In the data rows, 128 means zero.
Here are some points:
[162 124 178 170 116 106 164 165 205 124 140  85 109 225 121 131]
[111 114 147 115 120 155 162 164 113 129 137  73 111 185 105 152]
[118 134 111 110 130 136 116 115 108 130 124 137 133 104 128 128]
[156 134 155 161 124 102 137 138 183 125 135 125 112 166 135 120]
[136 143 106 137 135 109  93  98 126 128 121 182 139  73 151 102]
[147 123 166 147 120 119 163 165 173 126 137  87 116 196 120 138]
[144 141 112 151 136  99  92  93 148 126 111 179 136  77 156  99]
[119 130 125 119 129 138 132 128 116 124 123 122 129 131 121 135]
[161 141 127 174 131  79  95  86 178 131 120 180 128  94 152  93]
[101 135  92  99 136 144  98 104  70 126 115 158 146  52 133 124]
[106 134 104 109 134 145 117 117  94 133 127 134 138  95 129 129]
[115 126 124 110 128 143 130 134 105 135 130 121 131 125 122 138]
[105  99 183 102 110 184 223 230 127 133 165   0  90 255  66 199]
[137 138 100 137 130 107  87  91 126 126 119 186 138  62 151 102]
[165 158  82 164 143  64  39  40 150 122  96 255 157   0 187  61]
[152 135 137 156 122 103 124 119 164 129 127 139 125 136 141 112]
[120 111 147 122 121 153 163 161 129 132 143  74 116 193 105 155]
[100 117 132 102 121 166 148 150 103 129 131  79 124 160 110 154]
[147 132 150 148 123 112 135 132 162 130 136 118 122 160 131 122]
[188 135 195 194 112  73 160 149 254 127 142 101 101 230 137 118]
[145 136 124 143 130 113 119 114 149 125 124 144 126 115 137 117]
[107 126 104 107 134 150 125 120  82 126 124 132 140  99 120 133]
[132 128 132 135 127 127 137 134 133 127 132 121 129 138 125 135]
[171 146 137 171 127  76 109  98 197 126 128 175 128 117 155  93]
[118 131 102 117 138 130 106 110  98 121 117 159 144  80 141 119]
[128 142  74 125 139 109  63  59  98 121 104 219 154   3 158  92]
[181 143 159 185 124  70 122 119 215 123 129 152 120 154 156 106]
[102 125 102  92 134 155 121 125  72 132 122 135 138  88 118 133]
[166 132 152 173 124  91 124 121 189 130 130 144 119 151 144 108]
[163 132 164 165 118  95 145 142 189 129 134 115 119 178 138 121]
[124 150  58 126 146 107  46  46  89 125  95 242 158   0 167  77]
[112 117 144 113 122 160 161 160 115 133 140  76 119 182 101 161]
[126 131 119 122 132 125 115 117 126 124 127 144 134 103 134 126]
[112 111 141 111 120 152 159 153 111 133 134  89 125 165 112 151]
[131 120 162 122 117 147 170 169 151 131 146  67 111 217 103 155]
[136 149  74 133 148  98  59  55 103 129 104 237 156   0 168  83]
[ 76 108 110  73 129 196 154 158  48 126 135  76 128 139  96 169]
[ 72  99 148  63 124 210 192 197  59 130 148  22 120 217  71 193]
[165 159  81 168 147  62  42  29 146 124 100 255 155   0 189  55]
[104 118 118  96 131 160 132 140  88 129 130 109 129 118 113 145]
[105 116 128  95 128 160 149 146  93 131 138  93 127 147 104 150]
[150 146  99 147 140  90  74  73 139 128 111 211 147  41 161  87]
[112 122 109 110 128 141 118 125  94 132 127 131 132 104 126 130]
[148 129 148 151 121 108 130 130 162 122 127 122 124 154 125 118]
[152 134 146 156 129 103 133 130 175 128 127 129 123 151 132 121]
[141 136 119 150 128 100 103 106 141 121 122 166 134  98 148 109]
[132 132 120 123 134 124 118 119 122 131 123 146 135 104 132 123]
[135 127 139 136 130 124 136 130 148 130 131 125 123 145 130 124]
[152 134 143 155 127 106 131 126 174 121 133 134 125 146 138 118]
[127 129 129 128 124 131 127 127 128 131 130 128 124 125 130 124]
[143 133 134 147 131 108 120 117 158 131 130 143 129 129 140 118]
[ 36 105  51  22 140 228 119 120   0 134 115 124 156  28 101 164]
[147 140 117 147 126 106 106 106 146 124 125 164 131  96 146 105]
[ 22 104  56  12 145 244 123 135   0 136 116  97 146  52  87 182]
[160 159  79 156 143  73  47  45 140 126 100 250 151   0 183  66]
[155 139 124 164 128  87 103  99 171 124 121 175 133  94 156  92]
[ 33 102  80  20 134 239 146 155   0 132 131  72 143  94  78 189]
[170 136 153 173 125  82 128 128 196 123 134 139 120 161 139 109]
[157 114 192 159 113 121 191 192 203 130 155  50  92 255 103 156]
[148 145 114 151 133  92  88  86 158 127 117 187 133  77 155  97]
[107 120 116 109 126 155 140 138  96 128 128 105 126 132 116 144]
[116 115 154 113 117 155 167 168 119 131 142  67 114 197  96 158]
[145 146 120 153 134  93  96  96 147 129 118 177 135  83 153 101]
[113 121 122 107 130 147 134 133 104 132 129 115 128 131 118 140]
[ 39 120  46  23 142 221 112 114   0 134 115 135 158  25  98 153]
[149 133 137 153 127 100 120 118 160 124 125 141 126 127 142 110]
[137 127 150 144 125 119 138 141 159 125 133 119 120 161 129 124]
[145 129 129 146 128 106 121 118 152 123 128 139 132 128 140 118]
[141 117 193 142 110 134 202 188 185 125 151  37 103 255  99 164]
[148 154  76 144 139  88  51  50 120 122 103 241 152   0 176  75]
[141 124 155 146 122 115 145 145 166 130 133 103 122 181 122 131]
[ 97 150  28  93 149 131  34  35  40 125  94 255 173   0 165  82]
[ 94 123  96  89 139 163 117 116  63 126 123 139 139  72 118 137]
[152 136 137 153 128  99 123 123 167 123 126 148 126 138 137 109]
[133 128 121 127 128 125 114 115 126 125 122 150 131 105 133 117]
[134 130 138 143 126 115 132 129 153 133 131 123 125 147 132 128]
[113 122 122 109 126 144 140 136 104 128 127 108 129 132 117 142]
[ 74 120  78  72 142 183 120 114  33 131 117 135 148  59 116 149]
[ 96  71 255  92  90 234 255 255 160 138 193   0  60 255  13 255]
[171 157 109 182 136  58  62  55 186 125 103 234 145  32 183  66]
[106 113 149 104 119 165 171 173 115 128 142  67 114 194 101 166]
[109 144  62 100 146 131  56  62  59 126 100 217 164   0 160  96]
[120 125 133 118 124 142 141 142 114 127 136 107 123 149 120 141]
[206 141 182 217 119  45 137 125 255 124 132 149 117 195 162  93]
[134 125 141 139 123 123 143 142 147 131 134 108 121 157 122 129]
[103 140  65  93 140 148  78  80  55 132 106 195 158   5 143 108]
[136 122 170 136 118 131 169 165 162 128 142  80 109 209 115 142]
[ 51 110  75  40 145 213 127 136   0 131 123 104 146  68  92 168]
[130 115 161 131 118 143 167 167 143 130 146  75 109 205 108 147]
[128 127 136 128 125 132 130 135 125 128 139 116 130 140 124 130]
[120 118 137 116 124 149 148 149 125 126 135  90 125 168 113 149]
[115 129 117 123 129 130 115 120 117 128 126 141 134 106 130 128]
[ 79 112 121  74 128 189 160 169  60 124 141  64 125 164  91 168]
[135 140 120 139 136 113 119 112 134 125 125 151 131 109 136 122]
[106 121 129 104 126 162 152 158 103 128 134  84 127 161 110 148]
[162 128 173 161 117 101 151 151 204 123 142 101 110 208 126 130]
[ 98 118 113  93 132 161 133 130  76 130 135 116 135 115 111 145]
[126 152  58 129 148 103  43  40  87 124 100 251 164   0 173  80]
[134 136 125 138 133 116 119 115 133 129 124 146 135 109 136 118]
[ 91  67 255  89  93 232 255 255 153 130 191   0  62 255  15 255]
[112 141  76 114 141 126  80  79  79 124 107 197 153  19 148 106]
[171 135 167 176 117  86 142 135 208 128 136 121 115 183 138 112]
[ 87 120 106  87 127 169 129 136  71 131 122 114 133 112 114 151]
[138 142 112 145 133 102  91  86 127 126 116 182 138  56 157 100]
[146 136 139 148 126 111 119 123 151 127 121 147 128 123 137 112]
[153 135 153 157 123 103 129 132 183 124 138 127 117 157 136 118]
[ 88 128  84  81 140 162 112 111  48 133 122 144 146  64 122 137]
[150 140 125 161 123  94 105 104 162 128 125 168 134  97 152  99]
[141 110 203 140 104 142 211 206 194 128 159  18  95 255  95 170]
[118 114 170 129 117 150 183 180 148 134 147  51 108 228 100 160]
[ 62 117  77  54 139 197 122 128  13 128 119 116 143  74 103 162]
[107 112 141 101 119 165 160 165 104 133 141  69 122 177 101 158]
[130 125 142 129 119 136 144 152 135 130 142  94 122 171 111 139]
[138 134 111 135 132 115 105 104 132 129 119 162 135  83 147 111]
[133 124 161 129 119 128 157 157 153 133 142  84 112 192 108 138]
[106 107 167 107 115 170 197 202 129 131 154  32 106 245  87 176]
[147 132 133 152 131 105 117 111 156 123 124 153 128 121 142 112]
[ 31 103  76  17 136 236 140 152   0 134 124  81 144  85  81 183]
[141 134 128 141 127 112 116 115 147 124 126 146 126 119 137 112]
[155 147 100 156 142  80  69  66 149 125 107 217 149  33 170  83]
[148 129 160 148 124 113 146 148 174 125 134 103 111 185 128 133]
[105 118 142 108 128 156 159 163 102 132 132  82 121 174 101 161]
[ 74 116  87  65 141 182 123 122  29 129 122 125 141  77 109 151]
[114 126 122 114 129 140 128 132 115 129 131 126 131 120 127 136]
[134 122 152 132 121 131 151 154 139 131 138  96 116 178 111 138]
[156 142 114 161 134  87  87  85 160 122 117 189 135  75 160  90]
[ 86 109 118  81 130 183 153 160  65 127 133  74 129 154  97 161]
[173 133 158 178 117  81 128 126 201 125 134 139 117 161 141 111]
[110 111 149 103 121 159 163 165 114 128 141  65 113 193 104 162]
[132 127 138 138 122 120 128 138 140 131 132 118 124 144 127 131]
[129 129 135 131 127 130 137 135 131 134 135 119 128 136 121 128]
[129 125 136 128 121 130 142 146 140 129 134 105 119 162 119 135]
[139 134 126 136 128 105 115 118 143 126 122 142 131 120 138 116]
[ 95 119 118 102 136 154 138 134  84 130 126 114 133 115 119 145]
[123 135  98 127 139 120  95  97 115 132 114 165 141  71 147 111]
[176 150 110 176 131  65  73  70 180 128 112 220 143  46 176  76]
[147 121 159 150 115 113 150 147 172 129 136 104 112 192 120 133]
[133 152  61 138 152  95  43  39 105 130  94 254 163   0 168  71]
[131 133 121 132 129 116 116 119 132 127 125 143 135 104 135 118]
[154 125 172 151 117 118 164 159 177 130 136  89 110 206 123 135]
[145 119 172 146 118 129 173 169 172 128 142  79 108 216 110 145]
[141 134 141 153 127 111 135 129 159 128 129 127 121 145 133 122]
[ 41 118  58  28 142 223 118 119   0 130 119 117 145  45  98 168]
[145 135 130 141 129 109 121 118 149 124 127 141 125 125 135 118]
[ 88 132  67  84 141 154  86  95  35 131 106 175 153  21 133 120]
[121 133 103 126 130 120 104 106 112 128 117 157 138  82 134 112]
[146 123 144 149 127 107 131 136 156 127 131 123 125 153 137 124]
[109 129 103 107 129 146 114 116  89 130 121 145 141  89 133 130]
[120 124 130 115 122 141 139 136 113 125 130 104 121 140 118 140]
[126 152  61 130 141 104  44  42  83 128 104 244 158   0 166  79]
[140 133 131 136 130 114 118 123 147 125 131 140 131 118 136 116]
Here are 12 more points, each followed by its number:
[166 140 132 168 126  79 102 103 175 124 122 177 132 111 154  96] 0
[131 117 167 130 121 140 175 173 148 130 144  64 111 220 101 155] 1
[152 148 108 159 136  84  84  75 149 125 114 202 141  52 165  89] 2
[158 136 141 166 126  87 122 110 182 119 124 151 125 132 149 105] 3
[104 119 121 105 129 154 139 144  87 129 129 104 123 132 111 147] 4
[105 134  81 103 138 137  85  92  77 129 113 171 147  46 137 118] 5
[132 130 137 129 131 127 137 133 138 129 130 121 124 140 122 130] 6
[106 131 103 101 133 145 110 111  82 129 123 143 138  77 131 127] 7
[123 117 145 120 124 140 153 157 132 129 139  85 117 182 118 148] 8
[111 116 152 119 120 157 165 165 117 134 138  75 118 190 104 157] 9
[167 146 130 174 131  61  83  80 187 126 114 202 141  74 166  81] 10
[155 133 153 160 123  96 134 132 187 128 134 126 115 164 141 119] 11
Which three of these numbered points are nearest to each point below, looking only along the 2 directions in which the first points spread most? Their numbers follow each, nearest first.
[100 149  28  93 150 127  37  40  31 126  84 250 172   0 166  85] > 5 2 7
[ 97 117 123  96 128 162 141 152  78 132 126  95 120 138 110 150] > 4 9 8
[188 156 120 194 128  50  74  64 202 125 114 226 140  60 180  66] > 10 2 0
[196 153 137 204 133  38  79  73 222 117 120 216 133  79 175  67] > 10 0 2
[151 143  97 147 137  89  76  74 146 125 113 210 140  37 164  84] > 2 10 0
[125 123 144 127 127 144 149 149 137 126 137  96 118 169 116 144] > 8 6 9
[157 135 161 163 123 103 141 139 183 127 132 119 119 173 134 120] > 11 3 6
[157 142 139 165 126  93 121 114 180 127 123 152 119 129 143 108] > 3 0 11
[147 140  94 148 132  92  72  71 133 125 107 210 142  38 163  87] > 2 10 0
[147 142  99 149 132  98  82  77 137 123 113 200 142  42 157  92] > 2 10 0
[161 131 161 168 118  93 144 142 195 130 132 123 117 177 134 117] > 11 3 6
[137 114 178 136 113 141 190 187 169 128 150  52 106 240 105 161] > 1 9 8
[145 145 100 146 134  91  85  86 140 124 108 195 143  53 162  95] > 2 10 0
[141 115 184 138 112 136 188 187 173 131 146  48 101 253 105 159] > 1 9 8
[136 110 182 137 116 139 186 187 165 131 150  43 106 249  99 159] > 1 9 8
[165 144 128 170 127  82 102  97 183 123 119 176 132 101 157  90] > 0 10 3
[109 127 100 113 134 147 112 114  85 129 122 145 138  77 135 132] > 7 5 4
[124 118 151 130 116 135 159 154 141 131 145  93 122 183 115 141] > 8 9 1
[164 147 129 164 130  84  98  96 173 131 121 173 131  98 159 100] > 0 3 10
[100 120 119  95 130 161 140 145  86 132 131 101 126 134 110 149] > 4 8 6
[157 133 156 158 123 104 134 137 187 128 133 125 114 172 142 122] > 11 3 6
[160 138 139 161 123  91 121 116 185 133 128 154 125 137 148 106] > 3 0 11
[117 115 154 113 120 158 164 167 119 129 141  72 120 189 103 157] > 9 8 1
[154 115 194 160 115 111 188 187 208 128 149  53 102 255 108 152] > 1 8 9
[153 147 107 158 132  88  84  73 154 122 111 203 143  58 165  89] > 2 10 0
[156 129 152 161 120 102 142 145 183 125 136 115 110 175 131 121] > 11 3 6
[106 121 120 100 129 156 140 137  88 134 128 105 131 129 114 145] > 4 6 7
[186 149 131 194 131  53  78  71 207 125 113 211 135  72 178  73] > 10 0 2
[193 156 130 194 130  48  81  74 214 125 112 212 131  81 173  70] > 10 0 2
[106 110 148 104 126 170 167 172 108 129 139  61 118 188  96 162] > 9 8 1
[109 113 143  98 124 170 167 167 109 130 141  67 120 179 100 160] > 9 8 1
[167 141 131 167 126  82 102 103 181 128 120 174 130 110 157 103] > 0 3 10
[204 165 131 222 130  26  72  60 250 121 110 226 135  67 189  55] > 10 0 2
[159 133 159 158 122 103 140 135 183 126 131 118 120 171 133 117] > 11 3 6
[136 129 132 134 127 131 129 127 135 130 127 132 126 136 127 130] > 6 4 11
[139 143 100 144 135 105  79  84 126 125 108 191 143  58 155  95] > 2 5 10
[ 99 109 150  97 120 171 177 177 101 130 140  57 121 198  95 167] > 9 8 1
[177 149 121 181 134  61  75  74 188 119 115 215 139  67 174  71] > 10 2 0
[156 140 135 167 124  82 102  98 176 123 123 172 131 107 153  96] > 0 3 10
[ 94 114 120  88 126 169 139 149  68 129 127  94 128 129 108 155] > 4 9 7
[109 130 102 107 135 142 106 113  91 124 118 144 139  91 131 132] > 7 5 4
[114 144  77 114 142 129  81  77  79 129 111 191 152  13 147 104] > 5 7 2
[160 147 126 162 131  91  97  98 174 128 120 176 131  90 157  98] > 0 10 3
[114 127 101 113 129 139 115 117  94 132 121 141 136  87 129 128] > 7 5 4
[125 126 150 128 123 127 156 150 142 129 140  90 119 180 120 138] > 8 9 6
[112 117 149 111 119 160 166 169 120 129 142  77 118 190 101 157] > 9 8 1
[151 143  98 151 135  88  78  78 147 121 112 202 139  46 160  84] > 2 10 0
[201 155 136 206 132  37  80  74 230 120 113 216 130  89 178  67] > 10 0 2
[126 114 148 126 124 136 156 160 134 128 141  92 114 185 113 145] > 8 9 1
[160 131 161 169 119  97 142 139 194 129 136 112 114 188 134 119] > 11 3 6
[102 119 119  95 129 162 144 143  96 124 131  98 127 145 111 151] > 4 8 9
[137 117 173 136 114 133 179 181 168 133 148  63 109 234 108 158] > 1 9 8
[157 135 141 159 124  93 116 118 179 122 127 156 128 129 145 110] > 3 0 11
[160 138 125 161 130  82 101 104 174 128 121 173 133 101 154  94] > 0 3 10
[136 117 181 148 115 129 182 184 177 131 145  58 106 240 106 149] > 1 8 9
[193 151 136 199 127  46  87  72 226 123 115 214 130  87 176  67] > 10 0 2
[137 130 136 133 131 120 125 127 133 132 127 126 128 136 130 126] > 6 11 3
[134 125 152 142 121 128 158 154 155 131 137  92 117 186 114 144] > 8 1 9
[124 125 144 125 122 142 154 153 133 128 137  91 120 167 111 143] > 8 9 6
[139 145  89 137 138 102  73  69 120 125 108 213 146  22 164  88] > 2 5 10
[167 137 146 170 122  86 127 119 186 127 131 150 125 138 141 102] > 3 11 0
[156 133 158 162 123 100 141 139 190 126 132 122 115 174 138 116] > 11 3 6
[ 94 122 113 100 126 159 136 134  92 133 127 111 130 126 117 148] > 4 7 6
[ 80 105 139  71 127 195 179 180  70 134 141  44 123 193  87 180] > 9 4 8
[154 156  95 161 134  88  72  73 143 126 109 218 142  36 167  82] > 2 10 0
[159 140 127 169 126  88 104 100 171 126 121 170 131 103 157 101] > 0 3 10
[152 128 155 160 120 104 150 138 183 129 138 117 113 177 130 125] > 11 6 3
[173  81 255 176  79 147 255 255 255 132 201   0  42 255  43 223] > 1 9 8
[134 128 130 127 126 125 130 131 134 127 131 116 125 135 122 128] > 6 4 8
[164 133 164 170 118  97 140 134 198 122 134 118 117 178 139 119] > 11 3 6
[148 149  89 152 137  86  72  65 136 127 110 219 147  26 166  89] > 2 10 5
[152 140 124 156 131  86 106  96 168 128 125 168 132  99 151 100] > 0 3 10
[130 113 147 128 123 136 158 160 141 134 137  88 119 183 114 146] > 8 9 1
[165 139 127 163 128  87 102  94 171 127 120 178 136  98 153  92] > 0 10 3
[163 132 142 166 127  87 115 117 188 129 125 147 122 142 145 108] > 3 11 0
[193 159 126 204 130  38  71  59 210 121 112 234 141  56 184  61] > 10 2 0
[130 117 166 134 117 142 176 172 152 130 146  59 108 223  97 160] > 1 9 8
[115 133 109 114 132 137 108 115  97 126 122 148 132  89 134 125] > 7 5 4
[141 112 203 149 106 134 215 207 202 135 157  17  88 255  87 163] > 1 9 8
[107 112 151 104 121 156 169 167 115 132 138  69 117 192 100 161] > 9 8 1
[135 126 142 129 130 121 133 132 144 125 134 119 126 144 128 127] > 6 11 8
[136 142  95 141 141  96  77  77 125 124 112 207 146  36 166 100] > 2 5 10
[112 113 151 108 124 156 167 167 114 127 136  71 117 190  98 163] > 9 8 1
[143 154  89 151 141  83  63  61 132 126 109 225 147  17 170  84] > 2 10 5
[ 80 103 142  74 120 195 182 178  70 131 141  40 117 193  78 180] > 9 8 4
[107 118 129 100 127 158 145 144  93 128 131 102 123 143 108 148] > 4 8 9
[106 118 128 102 125 154 142 141  96 127 130 101 127 141 113 148] > 4 8 6
[102 126 118 100 128 160 129 136  86 130 129 104 131 123 113 144] > 4 7 6
[133 141 104 142 135 104  90  91 133 127 115 189 139  61 157  98] > 2 0 10
[144 116 184 144 111 128 186 181 185 128 153  54 101 247 104 155] > 1 9 8
[131 117 153 133 125 134 154 152 149 121 141  92 116 186 115 146] > 8 9 1
[138 161  58 140 146  80  37  33 110 124  93 255 163   0 180  66] > 2 10 5
[160 141 129 164 133  88 103 104 173 128 121 173 129 103 154  95] > 0 3 10
[158 140 138 167 126  93 120 107 182 131 127 155 126 127 146 104] > 3 0 11
Here are 12 other points, each followed by its number:
[144 122 167 152 122 115 163 164 183 129 143  87 111 216 111 137] 0
[121 133 123 128 129 126 121 121 122 133 125 139 137 116 130 123] 1
[139 137 112 140 133 103  89  94 132 127 113 184 138  64 151 104] 2
[149 131 146 155 127  98 133 131 166 121 128 123 121 155 133 120] 3
[144 140 124 144 132  99 107  98 146 124 115 173 136  93 149 103] 4
[170 136 169 182 117  79 139 129 213 126 142 127 113 172 145 110] 5
[143 117 173 148 116 131 174 173 172 128 146  70 107 231 113 149] 6
[139 142 122 142 131 104 108 102 132 122 121 165 135  98 147 109] 7
[ 84 101 166  81 119 202 204 208  87 134 154   8 108 244  76 198] 8
[178 160  92 185 141  45  50  42 176 125 100 255 150   7 190  53] 9
[135 131 125 129 132 121 120 120 136 131 126 139 129 116 130 118] 10
[127 119 144 132 126 136 148 153 141 126 137  94 121 172 115 140] 11
The same question for these:
[172 161  78 182 148  44  30  22 161 122  96 255 154   0 200  47] > 9 2 4
[119 118 145 121 125 149 146 151 123 132 138  91 119 173 116 144] > 11 0 1
[149 131 144 155 124 102 132 132 164 127 133 125 117 155 132 116] > 3 10 5
[ 64  91 163  59 114 222 226 227  63 139 158   0 103 255  56 213] > 8 6 11
[131 108 194 140 114 147 207 208 181 131 157  20  96 255  92 170] > 6 0 8
[ 68  95 139  61 123 212 194 199  55 132 149  13 116 212  72 202] > 8 11 6
[ 84 121  91  73 134 179 122 122  39 126 119 132 139  81 115 149] > 1 10 7
[146 124 160 151 118 119 159 159 167 123 142  90 116 193 119 142] > 0 11 6
[119 142  82 119 138 120  75  74  89 129 109 199 153  20 154 102] > 2 7 4
[136 130 119 137 134 112 113 105 132 131 120 156 131 100 141 109] > 7 4 10
[122 117 142 117 126 144 153 153 122 128 137  97 121 167 108 144] > 11 1 10
[135 135 121 141 130 109 113 110 138 125 117 152 133 102 141 110] > 7 4 10
[ 80  92 173  71 120 210 219 225  83 134 158   0 106 255  68 201] > 8 6 11
[130 119 181 130 118 147 186 197 158 132 151  41 104 255  95 160] > 6 0 11
[145 126 165 150 117 119 161 160 177 127 140  94 112 204 117 139] > 0 6 11
[121 120 142 117 122 145 149 154 128 136 145 100 119 169 120 141] > 11 3 1
[147 128 151 157 122 111 138 131 165 129 133 128 122 158 131 121] > 3 11 10
[ 75  96 153  68 119 203 197 206  68 136 151  15 111 231  73 193] > 8 6 11
[116 129 119 113 128 142 123 127 105 127 125 130 134 108 128 134] > 1 10 7
[118 123 144 125 127 146 156 161 130 129 137  91 120 173 117 147] > 11 0 6
[149 134 146 154 124 105 135 128 174 126 129 133 120 151 133 121] > 3 10 5
[129 110 173 131 117 147 181 182 150 127 146  48 105 233  99 166] > 6 0 11
[147 131 143 152 123 115 133 136 169 121 132 124 118 157 128 123] > 3 11 10
[109 146  61 111 146 124  63  58  64 126 100 220 161   0 156  95] > 2 7 4
[127 124 145 129 123 133 154 146 144 130 136  97 119 175 117 135] > 11 3 0
[160 145 125 161 135  92  99  90 162 130 121 181 133  88 154 101] > 4 7 2
[121 116 147 121 124 142 162 157 128 131 138  88 120 175 111 140] > 11 0 6
[ 77 120  80  69 139 180 115 120  31 132 120 129 149  67 112 149] > 1 10 7
[120 108 178 122 111 155 195 195 149 134 153  37 101 255  88 168] > 6 8 0
[ 59  98 136  56 123 220 190 200  44 133 145  20 115 202  69 199] > 8 11 6
[105 123 105 104 137 150 122 128  80 127 123 133 136 101 124 137] > 1 10 7
[136 131 130 143 129 114 113 119 142 130 126 148 125 119 135 117] > 10 1 7
[ 98 126 108  91 131 163 131 131  70 129 128 115 134 106 112 142] > 1 10 11
[156 124 170 162 113 107 160 157 192 127 140  93 115 213 118 137] > 0 6 5
[132 132 126 133 128 122 122 123 136 122 124 144 131 116 133 122] > 10 1 7
[128 138 110 132 130 116 105 111 121 132 119 160 135  89 133 112] > 7 1 4
[123 108 169 123 112 147 187 179 142 130 145  51 108 232 100 168] > 6 0 11
[140 134 120 139 131 102 107 105 136 125 119 159 133  96 143 108] > 7 4 10
[181 133 168 186 124  77 138 137 211 128 135 128 111 180 140 107] > 5 3 0
[140 137  92 139 135 100  82  80 126 124 112 192 144  45 157  95] > 2 4 7
[189 140 172 202 117  64 130 125 240 124 131 147 114 178 155  98] > 5 3 0
[178 169  79 183 140  44  32  23 171 123  98 255 152   0 196  43] > 9 2 4
[182 147 135 192 129  52  89  84 208 128 117 195 126  93 166  79] > 4 7 2
[131 135 112 132 132 112 104 104 127 132 120 162 140  88 139 114] > 7 4 2
[110 128 115 113 129 136 120 123  96 128 120 133 137 105 128 134] > 1 10 7
[181 164  80 186 149  42  25  19 169 128  95 255 154   0 206  40] > 9 2 4
[135 129 124 135 129 119 117 119 136 126 128 144 130 120 137 125] > 10 1 7
[151 125 168 157 122 110 156 159 181 125 144  96 114 202 123 130] > 0 6 11
[127 109 172 121 117 149 186 187 147 129 155  41 103 244  92 165] > 6 0 8
[176 165  83 188 138  42  35  18 169 121  97 255 154   0 199  45] > 9 2 4
[ 87 106 151  82 119 189 192 196  87 131 151  26 114 216  81 188] > 8 11 6
[115 145  60 111 144 119  52  55  69 133 101 226 158   0 155  87] > 2 4 7
[ 70 117  87  61 139 183 120 125  24 129 122 124 145  68 112 154] > 1 10 7
[125 134 111 122 136 123 104 104 110 131 117 159 136  80 139 111] > 7 2 1
[ 97  96 181  96 114 185 215 221 117 131 157   0  98 255  71 191] > 8 6 0
[151 123 165 152 120 114 149 148 179 126 137  96 109 189 124 132] > 0 3 11
[152 124 168 152 120 108 152 149 183 128 141 102 109 194 123 130] > 0 3 6
[143 137 123 139 129 106 112 104 138 126 121 162 132  97 147 110] > 7 4 10
[136 133 117 133 132 116 108 110 129 129 123 162 136  94 141 112] > 7 4 10
[ 90 119 104  87 132 167 124 133  63 129 124 112 140  97 114 147] > 1 10 11
[133 119 170 129 116 144 184 177 161 123 148  52 106 231 100 158] > 6 0 11
[ 94  72 255  92  92 229 255 255 153 135 198   0  60 255  14 255] > 8 6 0
[156 141 119 163 129  86  95  92 162 130 124 180 136  91 152  93] > 4 7 2
[121 105 174 120 112 158 189 188 138 127 150  42 106 241  95 170] > 6 8 0
[166 147 124 174 132  79  91  87 178 124 116 191 134  89 160  90] > 4 2 7
[188 167  84 201 147  24  22  13 196 121  97 255 153   0 213  32] > 9 2 4
[159 128 180 162 116 102 161 156 197 126 139  97 110 213 126 133] > 0 6 5
[182 137 181 196 114  74 144 136 240 127 142 124 111 202 143 110] > 5 3 0
[157 125 167 159 117  99 158 154 193 128 135  97 109 207 127 127] > 0 6 5
[137 135 122 132 125 115 117 116 138 129 130 149 130 115 141 117] > 10 1 7
[156 129 168 160 119 103 153 155 192 125 139 102 110 204 127 128] > 0 5 6
[155 131 145 153 127 109 132 126 167 130 130 129 120 144 129 115] > 3 10 1
[ 47  98 121  33 132 231 185 191  10 131 143  26 131 181  66 202] > 8 11 6
[123 114 152 118 122 142 151 154 122 134 141  86 117 181 107 147] > 11 0 6
[177 158  97 180 138  49  43  42 178 123 102 255 153   0 187  58] > 9 2 4
[158 141 132 159 129  94 107 103 167 129 122 170 130  97 149  97] > 4 7 2
[115 119 143 119 124 148 150 155 119 134 137  92 119 168 109 150] > 11 1 0
[165 141 123 165 130  79 101  87 174 127 123 188 133  86 156  93] > 4 7 2
[181 140 169 192 122  68 126 123 227 128 135 146 110 171 149 105] > 5 3 0
[124 111 170 126 113 148 183 183 147 131 146  47 101 235  94 165] > 6 0 11
[105 122 112  91 132 163 130 128  74 126 125 115 131 106 115 137] > 1 10 11
[143 127 149 147 128 111 137 134 168 125 132 124 123 156 133 118] > 3 11 10
[ 48  93 124  45 126 227 181 192  16 135 143  23 126 170  73 197] > 8 11 6
[148 125 166 149 118 118 156 156 174 130 141  95 115 195 118 132] > 0 6 11
[122 113 172 124 116 153 187 186 146 127 149  51 101 237 102 164] > 6 0 11
[186 172  85 195 139  30  29  17 187 121  89 255 157   0 207  29] > 9 2 4
[149 139 130 157 129  92 106 101 165 126 122 165 134 105 153 102] > 4 7 2
[  2  87  93   0 130 255 188 203   0 131 145   9 133 158  48 230] > 8 11 1
[ 87 122 106  85 135 172 126 132  56 132 123 114 138 103 114 149] > 1 10 11
[134 132 118 132 129 116 106 108 132 128 123 154 132 105 137 115] > 7 10 1
[176 150 135 179 123  64  94  95 199 126 124 187 127  95 161  78] > 4 7 2
[147 112 216 156 108 135 213 212 204 132 165  11  87 255  92 170] > 6 0 8
[184 139 165 182 122  80 128 129 221 126 135 136 113 176 145 105] > 5 3 0
[134 106 199 131 105 159 213 217 173 126 161  12  98 255  85 180] > 6 8 0
